The rows of Y fall into 4 groups, and each row is roughly a mix of its group's hidden directions.
Y (108 x 10):
[[-31  15  44   1  13  29 -16 -13  -4  40]
 [ -8  17 -11  18  -8  16   1 -32  60  23]
 [ -7  28  11  17 -54  36 -20  -6  18   2]
 [ -8 -19  35 -24  21 -20  16  17 -51  10]
 [ 35  18  31  16 -41  17  14   1 -17  31]
 [ 35  -5  14 -10 -57 -32  12  12   8 -12]
 [-34  22  26  -8   7  51   4 -15  22  22]
 [  5  11 -24 -18  25  -3  36 -35  13 -44]
 [ 15 -39   5   6 -11  -8 -16  54   5 -32]
 [-14 -22 -45  42  -9 -22  27  16 -12  10]
 [ 34  -1  38   1 -37 -15 -14 -25   9  34]
 [ 44 -15   0   1  -3 -47  -4  13 -30 -29]
 [-35   9  34 -11 -22  38   3  -5  27  31]
 [  8  -6 -33  -4  50 -25  34 -27  -4  -3]
 [ 48 -25 -19   2 -13 -47  14  10  -2 -18]
 [ -6  24 -23  13 -15  37 -15 -31  45   9]
 [ 30  -7  -4 -18 -26 -41 -37  20   6 -29]
 [-31  15  17  -8 -13  36 -38   0  17  38]
 [  6 -21   5 -25  25 -42  36  33 -16  -7]
 [-22  19  38   7 -17  30 -32  -8  20  35]
 [-34  16  -5  -9  -4  42   3 -19  37  36]
 [-30 -10  22  21 -45  24 -16  33  18   3]
 [ 34  13 -15  15 -51   7  24 -18  27 -15]
 [-26 -19  25 -26  51 -15 -15   9 -28  -4]
 [ 39  22 -33  13  13  -3 -16 -46   2 -19]
 [ 29  14  42 -39  -7  -6 -35   1   8 -25]
 [-26  13  32   3 -29  45 -17 -17  17  25]
 [ 25   8 -49   3  11 -21  30 -25 -15 -30]
 [ 44 -18  -1  20 -28 -36  26  11 -13 -22]
 [-24  19   1   6   3  25  21 -30  45  36]
 [-10  14   3  -4 -63  23   3  17  33   8]
 [ 27  20 -49  11 -25 -25  35  -1  13  -4]
 [-17  32 -37   0 -26  39   8  -5  36  -6]
 [  1 -13 -39   1  -3   4  60  11  15 -24]
 [-30   3  43   1 -37  35  -8   6  22  19]
 [  9  -3   9  -9 -44 -18   5  26  55  -5]
 [ 38  -8 -25 -17  -3 -29 -42  -4 -28 -20]
 [  1   3  24  29  24 -10  11   7 -63 -10]
 [-19  15  39  17  33  23  16  -7 -43   5]
 [-38  31 -36 -30  28  17   4 -12  21  -1]
 [ 10  -7 -12  -9 -33 -43  10  52 -12  -6]
 [-15   6 -47   0  52 -15  22   6 -15 -12]
 [ 33 -23 -19   7  28 -38  14  -6 -37 -22]
 [ 32 -11  -4   3 -13 -36 -57   9  10 -13]
 [ 18 -20 -32   2  18 -44  17  33  -9 -27]
 [-20  24  10  10 -22  51   3 -10   9  43]
 [ 21  -7  22 -18 -18 -43 -11  29  21 -38]
 [-13  10 -12  -2   6  24  56  -3 -42 -18]
 [-39   6  -6 -41  52  -2  -3  -5  -3 -15]
 [ 10   1   6  18 -61   4 -15  34   7  24]
 [-25 -16   5 -33  31 -30  -4  37 -27 -17]
 [ 10  15 -47  14   7  -1  35 -39  24 -10]
 [ 13  -1  14  31   2   3 -59 -15  36   3]
 [-21  21  20  20  -6  34 -17 -27  39  30]
 [ -3   1 -40   0  25 -44  12  34 -25  12]
 [-28  25  13  17 -42  21 -34  23  -8  20]
 [-17 -16  58 -25  -8  -9  21  29 -12  11]
 [-20  17  37  28  -5  33  37   3  -9  29]
 [ 32 -24 -16 -10  11 -46 -18  19 -22 -29]
 [-26 -27  36 -22  39   0 -17  15 -25 -20]
 [-36  -9  13 -33  54   3  -9   1 -14 -21]
 [ 41 -24 -42   4 -20 -41  -1   6  -5  -8]
 [-29   7 -45  14  -7  30  -5   3  44  16]
 [-45 -16 -47   8  39   3   6 -11   3  -3]
 [-30  16  10   8 -18  50 -21 -24  16  30]
 [-12  -9 -62  -2  29 -15  20  21  15   2]
 [-15  13 -39 -17  52  -9  25 -18  -1 -20]
 [ 23 -14 -12  26 -26 -28  -6  33  18 -42]
 [ 33 -17 -34   5  33 -40  -4 -10  -8 -28]
 [  4  24 -40 -22  -1 -19  45 -32 -11   5]
 [-31   5   1 -21  21   6  43 -13  22  43]
 [  0   8  67 -13 -18  18  -8 -20 -16  13]
 [ 11 -17   7  36  34   1 -41 -14  39  -1]
 [-39  24  20  -1  -7  49  -5  -6  19  28]
 [ 38 -21 -23  14  -8 -27 -25  17   0 -44]
 [-15  27  -6  -6   2  41  -8 -44  25  29]
 [-31  -3 -29 -10  56  -3  12  15 -18 -24]
 [ -8 -26  38   3  16  -2 -42  22  30  25]
 [-18  23   3  -1 -46  30 -37  10  16  27]
 [ 26 -14 -33   1  26 -45  13  18 -20 -27]
 [-11  42 -23  -5 -27  17  35 -37   5  14]
 [-40  11  16 -16 -17  14 -15  17  55  -3]
 [ -3 -22 -52  23  25 -19   8  -8 -37  -1]
 [-13 -26  40  14  31  22 -12  29 -33 -11]
 [  6  23  -6  18 -47  36  -9 -14  33  23]
 [ 33  -2 -22  -8  -4 -51  37  -1  -7 -22]
 [ -1 -26  14 -19  18 -39  27  40 -30  -5]
 [ -9  14 -25  -1 -40  26  53   7   3 -16]
 [ 16 -11  10 -15 -53 -26  10  36   1 -26]
 [  8  24  71 -14   4  16   0   3  -5  -8]
 [-28  34 -11 -49   1   6  -6 -22  33  13]
 [-11  19 -11  19 -14  27  11 -27  56  19]
 [-22  16  -3  14 -28  44 -17 -15  42  17]
 [ -4 -36  38 -10  20  -3   0  14 -24 -47]
 [ 16   8 -56  19  -2  -5  -1  -2  44 -20]
 [ 24 -23 -24 -10  16 -34  14  19 -35 -36]
 [  3 -16  -6 -15  49 -39  20   0 -27 -25]
 [-15  11 -16  30 -14  40  14 -14 -17  47]
 [  8  -5 -27 -23  51 -27  22  -7 -32   6]
 [ 35 -19  -7  -6  40 -28  12 -17 -34 -24]
 [ -5  33 -20  -7 -47   8 -10   3  32  36]
 [ 40  -1  34 -13  22  11  45 -27   1   5]
 [-41  28 -19 -37 -17  24  -7  15  29  -6]
 [-19  24   5 -14   3  -1   0 -33  37  51]
 [ 23  31   0  -1 -12  19  -5 -46  46  -6]
 [ 51  -4  17  -8 -39 -34  -5  19   4 -14]
 [-13  22  10  14 -28  46 -26 -31  26  14]
 [-18  12  17   4  48  29   6 -25 -41   5]]
Each list below has two rows that fit no group; the rest each fit one group, if only roughly. Name those rows in the order they come.
  K_723: [ -5  -2   6  30  -9  39 -41 -25  38   0]
  K_508: [-24   8  33  15  44  31  -6 -24 -23  16]
  K_990: [-37  15  10 -24  43  19 -34 -10  -8 -22]
  K_431: [ -1   4  72 -22 -19   3  10  -2   1   6]
  K_778: [  6  10  17  24 -36  44 -19 -21  24  25]
  K_451: [  8 -12 -62   5  14 -25  26 -14 -16 -16]
  K_721: [ 17 -15 -14 -41 -21 -49   0  30  -5  -4]
  K_844: [-23   1 -25 -21  59 -17  14   4 -17 -20]
  K_335: [ 41 -24 -17 -11  18 -43  -6  -3 -16 -34]
  K_742: [-13   2  37   6 -21  51 -31 -16  17  13]
  K_886: [ 15  -3 -11  16  40  -3  16 -16 -50 -32]
 => K_723; K_451
  K_75: [ 23 -24 -16 -22 -28 -34  -4  44  -4 -22]
  K_561: [ 25 -27 -20  26   8 -30  51   4 -15   2]
  K_19: [-40  21 -23 -37  44  -1  -6  -8   9  15]
  K_960: [ 15 -35  -6  -9  42 -35   4  25 -25 -21]
  K_242: [-15  24  42   9 -34  31  14  14  20  26]
  K_489: [-15 -14  58  -9 -31  -3  11  32  17   0]
  K_297: [  1   6  70  -8   8  18   3 -18 -23  -5]
  K_664: [ 22 -11  60  -1 -15 -29  -6   5 -31   1]
  K_780: [-36  11   9   4 -27  43  -7  -4  38  26]
  K_410: [ 21 -15 -18 -31 -18 -51 -22  22  22   6]
 => K_297; K_664
  K_111: [ -3  -8   5  -9  56 -11  -4 -16 -42 -27]
  K_463: [-29  11  40  -8 -26  27 -16  10  14  41]
  K_213: [-24   2 -13 -39  32  -6  24   7  -2 -47]
  K_103: [ 23 -11 -15 -27 -26 -53 -18  14  22  12]
  K_692: [ 27 -17 -16  -3  -7 -38   8  44  -4 -38]
  K_841: [-21  13  40 -23 -22  22  20  -3  41  22]
  K_934: [ 29 -15 -47  33  30 -20  -1  14 -17  -9]
  K_855: [ -6 -16  19  -9  44  -3   9  12 -58  -7]
  K_253: [ -3  17   8  12 -36  31 -11 -14  56  -1]
  K_815: [  4  -4   4  -9  54 -38   0 -19 -29  24]
  K_608: [ 20  17  13  27 -40  19 -29 -22  30 -21]
  K_850: [-20  15  47  12  11  29 -36 -12 -19  22]
  K_638: [ 11 -19 -16   2  48 -14  24   2 -41 -28]
  K_749: [  4   2 -72  22  11   1  -9   0  19  -6]
  K_340: [ -1  21  -8 -31 -60 -14  -6   8  21  21]
 => K_692; K_934
  K_199: [ 34  -4 -31   2  33 -36   5 -10 -33 -23]
  K_95: [ -8  20   1  24 -37  32 -15 -14  48  10]
  K_225: [ 11  16  17 -12 -62  11 -12 -10  34  10]
  K_267: [-32  27  18  -7  16  25  13 -35  -1  43]
  K_310: [-39 -24  20 -18  51  -5  -2  12 -26   1]
  K_975: [ -5 -15  37 -22  -8 -19 -45  32   1  25]
  K_80: [-25  23 -30  -4  47  29   3 -31  10   7]
  K_840: [-35  17  26  14 -12  56   9  -4  15  17]
  K_51: [-22  19  45  -7  -1  41  21  -4  29  17]
  K_198: [ 18 -16 -12  -5 -14 -35  33  31 -15 -43]
  K_125: [ 16  -4  17 -17 -28 -48   3  45  -1 -16]
  K_364: [-51  23  21 -10   0  33 -33   7  20   3]
  K_179: [-31  12 -24 -27  60 -11   1  -9  -5   1]
  K_836: [ -2  21 -43 -28  28 -42  24  -1   3   2]
  K_283: [ -2 -25 -24   0  43 -37   0   1 -26 -35]
 => K_310; K_125
  K_966: [-24   9  26  18  -7  46  -6 -20 -10  43]
  K_849: [ -9  16  42   3 -31  32 -11 -18  27  32]
  K_522: [-50  19 -11 -19  20  45 -13  -5  19  -1]
  K_634: [ 22 -22 -15 -13  43 -36  11  -9 -17 -35]
  K_187: [ 22 -24 -18  -7   6 -52 -20  15 -17 -33]
  K_485: [-26  15  -6   6  -3  50  16 -19  22  41]
  K_643: [ 15 -19  10 -21 -40 -16 -21  49 -13 -13]
  K_646: [ 30  -8   7 -16  28 -36 -20  -1 -33 -38]
  K_791: [ 25 -14 -26 -13  37 -46   4  -6 -27 -17]
  K_956: [ 13  27 -33   5   7  22  -8 -48  36   5]
  K_61: [-20 -18  61  -5 -18   1  -1  26 -27   6]
  K_933: [-15 -24  47  -6  -6 -12   4  34 -43   4]
 => K_966; K_849
  K_64: [ 25 -25 -16 -19   0 -53 -24  26  13 -10]
  K_708: [-27  22  -3 -16  16  18  49 -24 -27  20]
  K_419: [  7   0  32   9 -46  43 -12 -17  25   2]
  K_896: [-25 -15  26 -47  20 -15  -3  16 -12 -39]
  K_487: [-49  -7  -1 -16  19  23  10   5 -22  45]
  K_978: [ 18  10 -35  26 -46  10  26  17  16 -21]
  K_25: [-21  11  47 -16 -11   4 -37   4 -15  38]
  K_616: [-27  11  23   3 -20  29  -6  -3  46  38]
  K_438: [  1 -23  -5   2 -10 -23  17  54 -23 -37]
  K_936: [  4   8   0 -12 -53   8  54   7  -9   3]
  K_691: [  8   8 -28  27  47  -1  16 -44  -9 -12]
  K_448: [-31   6   9   0  53  32  16 -26 -20   2]
  K_7: [-40  23   0  -1  36  28  11 -37  -9  21]
  K_929: [ 40 -11 -25  27 -36 -30   5  14 -27   9]
 => K_936; K_7
  K_536: [ -5  13  19   2 -49  27 -25   2  23  37]
  K_629: [ -7  20  26  -4  20  49  12 -27 -26  29]
  K_710: [ 28 -16 -25 -10   5 -36  12  16 -36 -38]
  K_359: [  3 -23 -38  -2  17 -45 -21  10 -15 -34]
  K_8: [-27  12   7  12 -30  49  37   6  18  12]
  K_877: [ 42   2 -52   7  10 -26  -7 -29  -4   5]
  K_600: [ 28   3  19  16 -47   2  39  11  20  24]
  K_334: [-36  -6 -50  -1  28  18 -21 -19 -17  17]
  K_545: [-21  32 -25 -18 -10  24 -35  -6  43  -7]
  K_415: [-18   5   7 -18  59  18 -12 -28 -25 -13]
  K_843: [ 21 -23   4   6  14 -54   3  25 -38  10]
  K_668: [  4 -26   6  25  58  -7   2  -3 -37  -9]
  K_2: [ -5   6   3 -23  44 -20  10 -20 -52   9]
 => K_877; K_545
  K_106: [-14  38 -41   1 -13  31  -2 -12  35  20]
  K_113: [ 14  30 -18   4 -53   7   5 -11  37  20]
  K_899: [ 24 -26  -8 -11 -15 -27 -11  43 -25 -35]
  K_221: [-43  12 -17 -15 -20  18 -33  14  41   6]
  K_730: [ 14 -19 -13 -15  42 -37  15   6 -41 -17]
  K_357: [ 23   5  63  -4 -36  -7  -6   1  -3 -17]
  K_227: [-19   6 -36 -24  40 -30  22  20 -15 -19]
  K_117: [ 43   0 -49   0  13 -34  13  -9   0 -22]
  K_39: [  0 -18 -11   0  45 -30  -8   0 -38 -37]
  K_399: [ -8 -27  40 -14   2 -15  25  27 -43 -15]
  K_193: [-22  19  32 -13  -5  42  -2 -32   8  35]
  K_303: [ 40  -5  -7  -3 -52 -31 -17  22  12  -6]
  K_510: [-11  -2 -17 -37  26 -42  25  19 -14 -30]
  K_853: [-13   3 -21   8 -56   5 -15  23  34  23]
 => K_117; K_399
  K_464: [-32  29  38 -12   6  47 -13  -9  11  14]
  K_985: [  4  11  14  14 -57  28  -2 -12  30  27]
  K_376: [ 19 -23  46  17 -17  -9 -26  14 -23  34]
  K_944: [  2   3  20  12 -60  29 -20  15  21  14]
  K_263: [-21   8   5   2 -24  59  -4  -5  27 -29]
  K_422: [ -7   3 -10  32 -45  34 -22  32   5  18]
  K_313: [-22  25   2  -3  32  20  28 -37 -34  21]
  K_443: [-10 -16 -10  -8  59 -10  44  -9 -11   7]
  K_162: [-15 -22  44  10  21  14 -39   8 -24  27]
  K_763: [  4   7 -19  25 -46  25  -5   5  45 -20]
  K_505: [  7  14  19   3 -12  35 -12 -52  31  19]
  K_320: [  3  -5 -25 -28  22 -29  37   3 -45 -10]
  K_70: [  9 -14  21  34 -49  30 -19  26   1   8]
  K_674: [  8  16  46   7 -35  44 -10   2  11  19]
 => K_985; K_674
  K_954: [ 12 -32   6 -16  36 -34  -6  27 -37 -15]
  K_142: [ 20 -15 -25   2  24 -18  21   6 -44 -42]
  K_598: [-27  -4  -8 -37  52 -28   1  12 -21 -11]
  K_746: [ -3  26  22   3 -24  41 -19 -40  25  14]
  K_889: [-15 -23  -6 -22  30  -9  55  25 -17  -2]
  K_488: [ 34  -5 -26  28  29 -18  32 -30  -9 -20]
  K_556: [ 54 -11  -3  20 -27 -32  15   9 -26   0]
  K_53: [-17  14 -49 -31  43 -10   8  -3  -9 -17]
  K_307: [ -3  21 -23 -13 -52   2   9  -5  44  17]
  K_84: [ 28 -29 -12 -15 -15 -51  -2  24 -16 -25]
 => K_53; K_84
  K_391: [-32  34 -19   3 -10  43 -22 -14  32  -1]
  K_444: [-25  27  30 -30 -12   6  17  -5 -41  31]
  K_222: [-20  22  12 -11 -41  16  -5  -6  40  39]
  K_121: [ 24 -29  25  12 -29 -30   6  38 -26 -10]
  K_396: [  4 -13  64 -13 -22 -15  10  22 -22  -7]
  K_871: [-16  13  17   1 -36  45 -31  -3  29  21]
  K_120: [ -7  27  41   2  -1  45  22 -16   2  31]
  K_814: [-12  26 -19  23 -11  53  -6 -24  27  18]
  K_48: [-21 -17  24 -11   9 -20 -31  44 -26  27]
  K_910: [-42   6  17 -20  49  23   4 -15  21 -12]
  K_801: [ 40  13 -13  32  -7  -9  18 -42   6  31]
  K_918: [-22  -7  20  28  27  50  21   5 -25 -16]
  K_753: [ 15 -10 -14  -2  26 -13   2  14 -66 -20]
  K_170: [-18  29 -28  15  19  30 -13 -24  15  43]
 => K_391; K_753
  K_980: [ -5   9  -7 -20  60  -3  16 -20 -38  -3]
  K_389: [ 18  13  24  -5 -57 -11 -23  34  10   1]
  K_475: [-16 -10  12 -10  33  17  40  12 -50  -7]
  K_247: [-25  11  37 -25  25  -2 -11 -13 -23  45]
  K_311: [-18  15  24   2 -44  12  -1  27  47  13]
  K_100: [-25  16   0   7  22  49  19 -28 -11  35]
  K_672: [ 15 -34   4  -6 -17 -25 -30  44  32  -8]
  K_96: [-26   1  33  19  32  48  13  -6 -24   6]
  K_983: [-30 -11  42   8  46  25   1  -1 -13  22]
  K_21: [-21   4  23  13 -20  29 -39   3  29  39]
  K_301: [ 22 -11 -15  -7  43 -38  -2  -9 -40 -21]
 => K_980; K_21
  K_798: [-12  -8 -27  10  41  28  31 -36  -4  23]
  K_73: [ 35   1 -42  13 -13 -26 -19 -18  33 -22]
  K_348: [-28  18  -5  11  11  38  46 -26  17  18]
  K_565: [-31 -18 -32   0  50  -3  29 -15  15 -11]
  K_852: [ -7  13  11  35  39  33  -3 -39 -23   1]
  K_29: [ 42  -9 -26  30 -25 -25  11   5 -35  12]
  K_628: [ -5   5 -25  -8  63 -19  20 -24 -14  -4]
  K_539: [ 13  -3   3  37 -16  12  53  -2 -15  35]
  K_575: [ 28 -10  15   2 -55 -22   0  25 -12  29]
  K_748: [  9  28 -29   4 -57   7   9   5  31  14]
  K_591: [ -9  33  40 -14  -4  47 -20 -15  -4  21]
  K_994: [ -2 -31 -38   5  45 -25  25  -8 -10 -19]
  K_176: [ -2 -16   2 -31  14 -43  22  33 -26  27]
  K_280: [ 45 -12 -10  14  11 -36   7  -4 -46 -15]
  K_630: [  2   8 -37   3  49  -2  29 -33  -1 -21]
 => K_575; K_176
  K_854: [-27 -22  49  -7 -17  -2   8  39 -24   8]
  K_880: [ 17 -11  19   9 -21  -9 -62  29  -2 -15]
  K_800: [-22  33   2  15 -11  38  15 -38  25  25]
  K_942: [ 11  -4  34 -19  28 -11  -2 -21 -56   8]
  K_250: [ -8  -1 -11  41  23   8 -23  20 -25  47]
  K_660: [  4  16  -4  35 -41  43   1  -1  16 -31]
  K_251: [ -8  16 -24  16 -22  32 -13 -15  56   6]
  K_385: [-45   0  45   6  -3  24 -20  11  23  21]
  K_169: [-19 -33   3  -3   1 -27  16  58 -19  -4]
  K_967: [-20  22  38  14  -8  41 -33 -11 -23  14]
  K_504: [ -3 -13 -25 -26  41 -53 -10   3   1  11]
  K_414: [-24  20   6   1 -15  17 -28  15   6  60]
 => K_385; K_504
  K_447: [-38  -5  13 -21  56   8 -24  -5 -15  11]
  K_74: [ 35  16 -42  -3 -26 -33 -10 -20  -5 -26]
  K_45: [ 13  -8  -2 -29  -7 -62  15  28 -16  -8]
  K_906: [ 32  -4 -41  30   9  -7   3 -17  -2 -48]
  K_44: [-21   6 -41  -1 -30  30 -32  -9  22  26]
  K_30: [ 19 -20  -4 -23 -31 -31  -9  45 -19 -22]
  K_338: [-47  18  11 -28  29  38 -13  -7 -16  -3]
  K_394: [-44  12  16 -24  29  35 -10 -16  29   0]
  K_827: [ 22 -22 -35  10  42 -24  19  -6 -11 -33]
  K_520: [-28   7 -57 -19  30 -18 -15  -2   2 -18]
  K_4: [-40  18  26  -6  -8  36   3   5  45  13]
 => K_338; K_520
  K_538: [ 23 -18 -33   5  35 -26   3 -12 -43 -20]
  K_733: [-31  29  16  11   8  50  -3 -18 -18  29]
  K_770: [ 51 -17  -3  -2 -11 -47   3  13 -17 -23]
  K_644: [-23  12 -13   8   6  31  41 -23  42  20]
  K_685: [ 45   0  -5  11 -57 -12   4  15  -5  21]
  K_314: [-12  21  22   7 -31  43 -15 -25  36  13]
  K_245: [  0 -11  67 -12 -17  -9   1  16 -29  -2]
  K_558: [ 15 -11 -50   0  38 -34  11   8 -23 -13]
  K_72: [-11   9 -29  27 -22  43  -8 -21  35  21]
  K_977: [ 34 -34 -11  21 -10 -31  19  27 -33 -11]
 => K_72; K_977
